In the rows, zero is written as 128.
Which row each row swaps with, under one turn or mirror
The rows were stretched afterwards, more along some directions than others.
Q_506: [138 123 142 123 104 137 132 134 149  97 142 147 113 124 131 131 103 123
 135]
Q_340: [137 157 145 116 118 110  97 144 153 106 165 126 124 144 123 121 130 116
 134]
Q_642: [149 127 127 134 119 122 120 127 138 108 133 138 107 135 115 133 104 117
 128]
Q_585: [186 160 107 144 138 117 102 136 168 135 127 125 117 138 158 139 107 114
 157]
Q_159: [171 133 122 119 122 120 111 139 125 124 166 126 103 146 140 165 128 123
 130]
Q_740: [154 147 136 123 121 106 148 141 158  90 149 146  95 131 154 139 132 128
 136]
Q_43: [182 156 103 122 124 138 123 148 147 117 160 108 110 148 161 159 122 104
 149]
Q_146: [159 149 118 132 146 130 143 131 160  87 140 136 119 130 137 145 134 132
 123]
Q_657: [131 121 112 118 130 145 110 121 143 110 146 139 129 129 133 131 119 138
 143]
Q_469: [152 139 127 146 136 110 120 123 140 134 110 128 115 152 145 153 108 132
 121]
Q_42: [137 137 149 149 100 117  92 141 135 102 114 121 126 154 155 144 138 131
 138]
Q_241: [160 155 116 137 135 126  88 139 159 135 129 137 122 152 172 139 126 118
 145]
Q_39: [174 156 107 153 140 154 113 134 141 139 154 121 134 155 165 133 132 109
 129]
Q_189: [156 133 118 147 111 130 109 137 163 103 114 120 135 114 163 156 117 124
 160]
Q_478: [155 144 129 131 126 106 127 126 140 130 130 126 104 161 144 152 121 124
 114]
Q_107: [148 124 141 118 105 126 125 122 158  81 153 144 113 131 128 137 112 125
 130]
Q_500: [161 151 135 146 130 110 123 117 141 131 134 124 101 155 128 142 117 135
 121]
Q_59: [172 164 107 150 144 169 110 140 150 135 177 122 153 144 182 152 119 109
 134]
Q_960: [153 134 132 130 130 131 123 118 163  99 154 144 109 133 126 145 100 131
 138]
Q_526: [184 155 113 138 147 162 140 133 165 126 157 135 135 131 170 134 120 115
 135]
Q_391: [129 137 114 142 141 127 115 126 149 101 174 136 109 128 150 125 125 135
 142]
Q_513: [165 146 124 120 133 110 100 143 149 133 143 129 118 146 153 134 139 103
 148]
Q_176: [151 138 129 124 102 147 122 141 156 112 125 126 130 113 147 142 126 121
 146]
Q_316: [143 132 147 124 107 133 114 128 157 102 152 143 121 136 120 122 114 121
 122]
Q_896: [132 158 133 134 123 111 109 129 145 117 146 131 107 140 135 120 120 136
 150]
Q_300: [140 125 123 138  83 135 113 140 149 109 120 124 125 120 160 151 126 125
 136]
Q_357: [154 168 132 148 137 103 135 135 158  90 151 140 109 131 148 150 130 132
 144]
Q_289: [157 149 100 140 145 156 118 115 144 109 166 123 121 122 143 144 119 137
 136]
Q_451: [189 159 111 132 144 160 130 132 152 126 170 128 115 153 174 129 121 114
 140]
Q_356: [146 134 128 136 123 129 124 136 157 100 151 132 117 132 124 135 103 119
 136]
Q_507: [140 133 138 133  97 126  96 145 125 113 121 122 114 159 176 153 135 130
 138]
Q_271: [128 158 143 134 106 104  84 142 136 122 168 132 131 150 143 120 145 121
 131]
Q_85: [144 128 120 129 104 146 127 138 164  93 129 123 131 110 167 131 124 125
 150]
Q_508: [149 133 119 129 100 153 114 145 160  98 142 120 134 119 169 133 125 125
 152]
Q_206: [176 158 101 145 136 160 106 142 153 141 164 124 149 156 191 141 123 109
 135]
Q_204: [171 159 125 153 135  95 126 122 159 104 121 139 108 113 142 144 119 122
 128]
Q_827: [167 150 127 118 133 110 145 142 161  85 154 149  95 126 144 143 125 125
 136]
Q_902: [146 121 136 119 115 126 121 134 135 105 168 143 105 127 137 121 105 115
 132]
Q_995: [169 163  99 157 145 165 117 141 160 125 154 126 138 147 179 142 123 103
 139]
Q_33: [128 158 142 135 125 111  90 150 140 100 167 133 121 158 139 119 138 108
 142]
Q_641: [180 146 113 121 137 116  98 129 162 123 109 133 119 148 140 146 120 120
 148]
Q_109: [152 145 137 127 140 116 141 134 154 106 135 151 108 120 130 140 124 140
 134]
Q_446: [121 146 135 151 111 131 105 116 148 119 149 123 130 144 158 122 148 112
 121]
Q_106: [183 156 113 110 120 126 125 136 148 140 175 127 115 147 150 146 137 113
 139]
Q_134: [180 155 112 143 144 163 112 140 153 136 141 136 145 149 171 144 116 109
 123]
Q_124: [154 145 132 128 124  93 132 120 151 103 147 141  95 114 143 128 137 121
 126]
Q_191: [134 135 120 153 128 142  95 127 129 128 133 126 135 141 159 136 132 105
 119]
Q_55: [144 131 132 118 116 124 119 124 161  90 159 144 112 139 124 126 112 117
 133]
Q_322: [113 133 122 150 115 145 100 114 146 120 143 121 137 142 167 121 142 120
 119]
Q_261: [181 154 106 148 136 158 119 134 155 129 158 131 145 141 191 149 120 119
 130]
Q_21: [160 149 131 128 133  97 133 116 161  94 156 136 101 108 133 125 130 129
 124]
Q_803: [139 133 139 132 104 123 109 136 129 113 118 119 113 149 160 142 131 139
 141]

Swapped with Q_159: Q_289
Swapped with Q_526: Q_506
Swapped with Q_106: Q_657
Swapped with Q_740: Q_85
Swapped with Q_42: Q_204

